0: (516, 549, 590, 645, 667, 667, 658, 810, 540, 485, 455, 440, 437, 436,
 430, 421, 415, 434, 433, 434, 429, 328, 436, 436, 431, 436, 436, 437,
 451, 449, 466, 473)
1: (462, 455, 441, 445, 448, 423, 447, 359, 446, 447, 443, 446, 438, 435,
 433, 425, 430, 447, 473, 497, 546, 724, 619, 642, 662, 683, 649, 584,
 520, 483, 468, 492)
2: (467, 453, 452, 435, 446, 459, 453, 381, 471, 502, 563, 619, 676, 708,
 688, 654, 621, 618, 618, 639, 649, 830, 576, 530, 486, 463, 454, 449,
 433, 458, 466, 473)
3: (467, 455, 447, 444, 447, 445, 447, 352, 451, 447, 447, 438, 438, 435,
 422, 425, 431, 431, 447, 479, 530, 723, 657, 698, 703, 679, 643, 618,
 610, 616, 607, 574)
4: (466, 458, 449, 447, 443, 445, 450, 365, 447, 451, 447, 455, 459, 479,
 497, 516, 529, 524, 511, 488, 464, 380, 441, 437, 445, 438, 449, 491,
 531, 569, 560, 525)
5: (460, 460, 439, 440, 451, 440, 437, 351, 447, 443, 442, 438, 431, 436,
 430, 429, 433, 433, 431, 455, 481, 551, 585, 697, 811, 925, 945, 884,
 778, 655, 573, 519)
6: (557, 596, 647, 696, 716, 716, 668, 848, 578, 525, 488, 466, 438, 436,
 424, 428, 421, 425, 431, 429, 435, 399, 534, 605, 636, 578, 495, 452,
 451, 458, 462, 473)
7: (561, 545, 525, 500, 489, 510, 536, 614, 519, 484, 457, 437, 441, 428,
 424, 429, 428, 426, 435, 429, 435, 336, 435, 441, 434, 435, 433, 440,
 448, 455, 465, 468)
8: (460, 451, 451, 446, 444, 447, 453, 361, 450, 450, 447, 437, 440, 432,
 440, 447, 489, 508, 491, 472, 486, 595, 580, 629, 666, 677, 662, 625,
 578, 551, 513, 499)
9: (465, 454, 449, 444, 446, 449, 460, 367, 448, 460, 446, 469, 498, 533,
 595, 644, 714, 751, 761, 752, 704, 844, 550, 490, 454, 442, 442, 443,
 447, 454, 456, 472)
10: (584, 694, 817, 838, 793, 725, 665, 801, 555, 519, 482, 456, 448, 438,
 425, 429, 427, 426, 424, 432, 433, 317, 432, 433, 438, 436, 434, 443,
 443, 453, 462, 476)
11: (463, 463, 450, 445, 443, 445, 450, 361, 450, 451, 440, 439, 437, 437,
 429, 429, 432, 453, 475, 525, 600, 999, 801, 877, 932, 919, 851, 758,
 664, 577, 537, 507)
12: (468, 454, 443, 444, 445, 450, 449, 436, 502, 521, 536, 543, 534, 521,
 526, 526, 539, 497, 456, 441, 431, 345, 435, 436, 434, 433, 436, 440,
 445, 449, 464, 477)
13: (468, 453, 448, 451, 442, 445, 438, 354, 453, 446, 448, 458, 477, 541,
 610, 616, 583, 550, 547, 515, 492, 432, 453, 446, 440, 437, 440, 443,
 448, 450, 461, 470)
14: (469, 465, 456, 447, 444, 447, 444, 360, 444, 442, 447, 440, 434, 427,
 429, 430, 448, 466, 511, 569, 655, 999, 769, 710, 632, 561, 521, 483,
 472, 466, 463, 473)
15: (466, 457, 443, 448, 445, 453, 455, 370, 447, 452, 453, 443, 437, 424,
 422, 429, 421, 428, 431, 431, 454, 396, 486, 528, 585, 673, 760, 827,
 868, 863, 818, 736)
16: (467, 458, 452, 457, 474, 505, 543, 768, 663, 688, 686, 654, 597, 535,
 492, 461, 456, 465, 491, 525, 540, 614, 532, 510, 474, 449, 446, 444,
 453, 458, 465, 468)
17: (467, 447, 447, 447, 447, 445, 439, 340, 448, 445, 439, 444, 436, 439,
 431, 431, 424, 427, 423, 448, 447, 405, 493, 546, 598, 660, 693, 698,
 694, 702, 714, 678)
18: (564, 625, 655, 666, 667, 649, 607, 618, 491, 461, 445, 432, 436, 426,
 434, 420, 423, 418, 428, 433, 438, 323, 435, 430, 437, 434, 438, 429,
 447, 452, 459, 472)
19: (477, 493, 546, 623, 706, 749, 757, 999, 716, 674, 600, 544, 484, 448,
 438, 432, 427, 426, 431, 430, 436, 327, 442, 436, 429, 435, 435, 440,
 442, 454, 460, 469)
20: (477, 451, 452, 445, 445, 446, 447, 369, 447, 449, 446, 439, 432, 438,
 424, 421, 424, 428, 433, 441, 433, 281, 438, 445, 454, 483, 546, 647,
 745, 840, 872, 832)
21: (472, 456, 449, 448, 445, 447, 454, 392, 449, 455, 443, 444, 440, 436,
 411, 420, 429, 427, 451, 446, 478, 576, 558, 545, 515, 524, 564, 625,
 680, 699, 695, 653)
22: (466, 457, 452, 442, 438, 448, 450, 360, 448, 449, 437, 441, 439, 438,
 425, 428, 429, 419, 435, 428, 437, 324, 439, 456, 509, 588, 624, 609,
 592, 595, 600, 593)
23: (464, 452, 451, 446, 442, 442, 449, 358, 447, 454, 450, 453, 499, 570,
 613, 569, 550, 545, 548, 538, 520, 462, 469, 457, 446, 433, 435, 446,
 449, 459, 464, 474)
24: (460, 446, 438, 445, 443, 455, 429, 346, 440, 444, 447, 440, 429, 431,
 432, 435, 430, 476, 516, 585, 649, 999, 698, 658, 608, 567, 546, 553,
 575, 594, 599, 586)

(466, 469, 490, 546, 548, 513, 471, 403, 492, 506, 543, 564, 570, 564,
 536, 506, 477, 455, 433, 431, 436, 337, 438, 430, 434, 437, 434, 440,
 444, 456, 460, 474) 12
(459, 454, 445, 447, 443, 451, 451, 370, 446, 455, 444, 436, 445, 438,
 492, 546, 554, 499, 448, 441, 429, 331, 439, 431, 439, 460, 469, 499,
 535, 566, 598, 613) 4
(469, 455, 451, 436, 453, 447, 450, 352, 452, 447, 462, 441, 439, 436,
 423, 435, 423, 427, 428, 431, 433, 306, 437, 448, 445, 452, 483, 540,
 627, 688, 679, 635) 22
(469, 457, 445, 446, 436, 446, 445, 348, 455, 444, 444, 442, 437, 433,
 427, 429, 419, 425, 432, 432, 430, 354, 435, 436, 454, 462, 504, 560,
 652, 752, 835, 878) 20
(486, 516, 558, 536, 471, 450, 448, 345, 444, 442, 450, 443, 428, 428,
 425, 427, 442, 424, 430, 436, 439, 368, 465, 494, 519, 559, 581, 614,
 602, 584, 554, 530) 22
(463, 453, 446, 446, 442, 446, 446, 352, 448, 442, 439, 434, 430, 432,
 426, 431, 427, 431, 425, 440, 445, 388, 477, 506, 529, 537, 523, 506,
 503, 528, 559, 544) 22
(546, 527, 475, 453, 447, 449, 446, 349, 450, 453, 443, 441, 436, 427,
 432, 431, 424, 430, 452, 463, 495, 543, 519, 532, 522, 499, 474, 456,
 455, 459, 464, 473) 4
(464, 463, 480, 555, 597, 559, 487, 365, 444, 451, 442, 443, 438, 440,
 429, 429, 428, 438, 456, 492, 527, 651, 587, 593, 580, 552, 524, 490,
 471, 451, 467, 477) 1
(462, 458, 445, 446, 451, 450, 449, 346, 445, 447, 442, 446, 434, 432,
 427, 422, 423, 424, 425, 436, 443, 350, 463, 489, 515, 570, 642, 687,
 676, 593, 551, 532) 22
(459, 444, 439, 452, 449, 486, 534, 699, 558, 501, 458, 448, 435, 435,
 425, 437, 452, 508, 569, 624, 590, 567, 469, 443, 431, 432, 438, 439,
 447, 457, 452, 476) 7
(453, 454, 451, 448, 436, 450, 443, 353, 451, 443, 447, 438, 440, 434,
 434, 434, 456, 504, 577, 625, 633, 814, 602, 534, 496, 456, 441, 443,
 447, 449, 464, 473) 14
(626, 636, 563, 480, 445, 441, 445, 378, 442, 439, 439, 443, 434, 426,
 425, 427, 425, 424, 423, 430, 436, 327, 437, 423, 429, 433, 442, 442,
 452, 455, 460, 469) 7
(464, 456, 447, 446, 443, 452, 442, 353, 450, 450, 443, 439, 435, 430,
 430, 423, 420, 428, 406, 436, 446, 386, 498, 566, 652, 748, 795, 768,
 676, 596, 543, 511) 17
(459, 449, 456, 459, 447, 445, 445, 367, 442, 441, 443, 440, 438, 429,
 434, 433, 437, 460, 470, 500, 532, 651, 604, 638, 645, 592, 530, 478,
 467, 461, 465, 473) 1
(464, 444, 448, 440, 453, 471, 514, 664, 596, 609, 600, 604, 616, 630,
 620, 582, 536, 484, 459, 440, 439, 328, 441, 439, 443, 437, 440, 442,
 448, 451, 462, 473) 12
(467, 454, 449, 446, 451, 448, 448, 370, 448, 432, 443, 443, 434, 433,
 429, 425, 422, 423, 435, 441, 449, 444, 521, 588, 708, 837, 894, 872,
 762, 654, 601, 539) 5
(465, 453, 446, 446, 442, 446, 445, 363, 447, 453, 453, 469, 486, 518,
 556, 601, 640, 682, 678, 670, 645, 926, 656, 648, 613, 558, 502, 473,
 456, 455, 460, 467) 9
(497, 520, 573, 618, 649, 639, 590, 620, 495, 506, 542, 577, 637, 691,
 680, 639, 573, 518, 479, 454, 446, 336, 439, 436, 433, 436, 444, 438,
 448, 452, 463, 471) 12
(472, 460, 449, 444, 441, 447, 448, 335, 453, 447, 446, 432, 436, 435,
 429, 424, 430, 458, 508, 585, 678, 999, 820, 837, 796, 684, 600, 519,
 486, 472, 469, 477) 14
(463, 450, 449, 441, 447, 451, 444, 377, 448, 437, 443, 453, 470, 485,
 540, 601, 673, 755, 809, 789, 684, 634, 477, 449, 439, 440, 437, 439,
 444, 459, 461, 473) 9
(457, 456, 452, 446, 445, 446, 450, 360, 443, 455, 442, 440, 435, 433,
 426, 428, 436, 436, 481, 498, 575, 936, 770, 814, 766, 657, 571, 509,
 479, 476, 472, 465) 14
(468, 455, 444, 436, 451, 446, 447, 372, 453, 459, 468, 473, 518, 557,
 605, 643, 667, 680, 677, 660, 645, 718, 538, 490, 457, 440, 441, 440,
 441, 452, 462, 470) 9
(471, 457, 447, 444, 450, 446, 443, 366, 448, 449, 444, 448, 430, 433,
 423, 427, 426, 441, 435, 434, 446, 405, 502, 551, 597, 659, 697, 703,
 698, 669, 645, 610) 17
(468, 451, 445, 444, 447, 446, 441, 357, 441, 446, 428, 443, 433, 433,
 438, 425, 426, 431, 426, 438, 435, 343, 445, 450, 474, 514, 580, 673,
 753, 798, 775, 720) 20
(465, 447, 446, 451, 455, 462, 477, 543, 558, 624, 689, 720, 685, 617,
 548, 485, 452, 445, 426, 424, 430, 325, 434, 440, 442, 442, 437, 439,
 446, 452, 462, 465) 12
(457, 457, 443, 449, 442, 445, 456, 359, 450, 445, 449, 444, 426, 432,
 428, 428, 432, 430, 449, 462, 509, 643, 616, 704, 793, 854, 893, 893,
 846, 761, 680, 606) 5
(468, 478, 515, 569, 586, 551, 500, 492, 512, 538, 507, 463, 443, 420,
 429, 426, 422, 430, 428, 436, 428, 321, 438, 433, 436, 448, 439, 441,
 436, 458, 459, 474) 7
(688, 714, 726, 694, 635, 573, 515, 454, 456, 456, 446, 441, 439, 430,
 433, 421, 421, 425, 431, 426, 437, 354, 468, 522, 582, 596, 548, 495,
 469, 457, 458, 471) 18
(473, 452, 447, 446, 447, 448, 444, 360, 448, 452, 449, 445, 445, 459,
 474, 505, 539, 574, 600, 606, 585, 653, 542, 556, 556, 542, 482, 462,
 453, 455, 460, 469) 23
(465, 449, 442, 444, 443, 454, 451, 367, 450, 452, 453, 467, 499, 544,
 624, 700, 780, 782, 742, 660, 574, 568, 477, 458, 449, 426, 436, 430,
 447, 452, 462, 465) 9
(469, 452, 449, 444, 448, 440, 454, 360, 447, 451, 445, 449, 438, 435,
 430, 448, 480, 520, 572, 626, 684, 999, 703, 646, 557, 492, 461, 451,
 450, 451, 462, 458) 14
(467, 458, 445, 443, 447, 451, 449, 362, 450, 442, 448, 441, 440, 442,
 449, 458, 496, 544, 594, 650, 687, 999, 685, 662, 594, 541, 513, 496,
 538, 668, 732, 649) 24
(453, 456, 444, 455, 446, 449, 446, 352, 441, 449, 443, 440, 447, 441,
 451, 450, 476, 517, 566, 611, 654, 948, 624, 547, 478, 450, 430, 448,
 453, 452, 467, 478) 14
(469, 455, 441, 431, 445, 446, 451, 361, 473, 512, 592, 658, 668, 611,
 519, 458, 438, 422, 433, 431, 432, 329, 435, 434, 453, 430, 437, 444,
 452, 453, 465, 473) 12
(454, 454, 453, 444, 441, 441, 446, 356, 446, 437, 447, 452, 453, 453,
 466, 505, 566, 634, 697, 753, 781, 999, 631, 536, 490, 451, 445, 454,
 449, 451, 461, 470) 9
(469, 477, 497, 520, 576, 616, 645, 935, 663, 655, 627, 588, 528, 481,
 439, 436, 429, 428, 433, 434, 437, 339, 437, 432, 433, 435, 434, 441,
 446, 458, 462, 472) 19
(470, 450, 449, 436, 443, 453, 450, 356, 447, 458, 444, 444, 441, 450,
 463, 519, 588, 684, 749, 763, 730, 955, 614, 563, 513, 487, 458, 449,
 456, 456, 462, 464) 9
(458, 437, 448, 447, 440, 450, 446, 359, 441, 450, 444, 437, 450, 465,
 474, 546, 619, 670, 689, 699, 693, 910, 620, 559, 511, 476, 454, 451,
 449, 455, 459, 465) 9
(460, 450, 449, 447, 447, 448, 442, 348, 447, 449, 446, 442, 435, 432,
 423, 425, 421, 426, 429, 436, 437, 357, 452, 467, 483, 514, 518, 521,
 537, 560, 577, 542) 22
(483, 507, 590, 693, 791, 803, 778, 999, 691, 630, 573, 517, 476, 441,
 442, 427, 423, 429, 425, 431, 437, 332, 424, 437, 444, 435, 440, 440,
 448, 456, 462, 470) 19
(466, 444, 444, 449, 447, 450, 450, 448, 536, 583, 601, 563, 547, 571,
 592, 608, 600, 570, 535, 504, 479, 364, 450, 441, 433, 438, 441, 440,
 443, 463, 460, 483) 12
(465, 446, 449, 442, 451, 441, 451, 367, 449, 445, 447, 442, 437, 428,
 436, 447, 474, 523, 586, 614, 622, 739, 544, 511, 493, 512, 542, 591,
 630, 660, 667, 646) 21
(465, 453, 447, 448, 432, 445, 443, 354, 455, 449, 445, 448, 432, 430,
 423, 431, 435, 444, 485, 537, 611, 935, 696, 680, 630, 606, 597, 567,
 522, 481, 467, 475) 14
(469, 456, 446, 448, 442, 446, 450, 357, 450, 438, 447, 446, 434, 424,
 423, 426, 425, 427, 429, 435, 438, 338, 436, 442, 484, 527, 608, 715,
 797, 852, 840, 787) 20
(468, 453, 450, 444, 448, 446, 454, 351, 444, 446, 443, 443, 435, 424,
 429, 434, 431, 453, 491, 507, 493, 431, 443, 442, 452, 496, 526, 556,
 543, 505, 480, 477) 4
(462, 452, 447, 441, 446, 448, 449, 378, 440, 449, 463, 467, 510, 570,
 654, 733, 797, 817, 788, 703, 616, 585, 480, 445, 434, 436, 437, 436,
 445, 455, 466, 470) 9
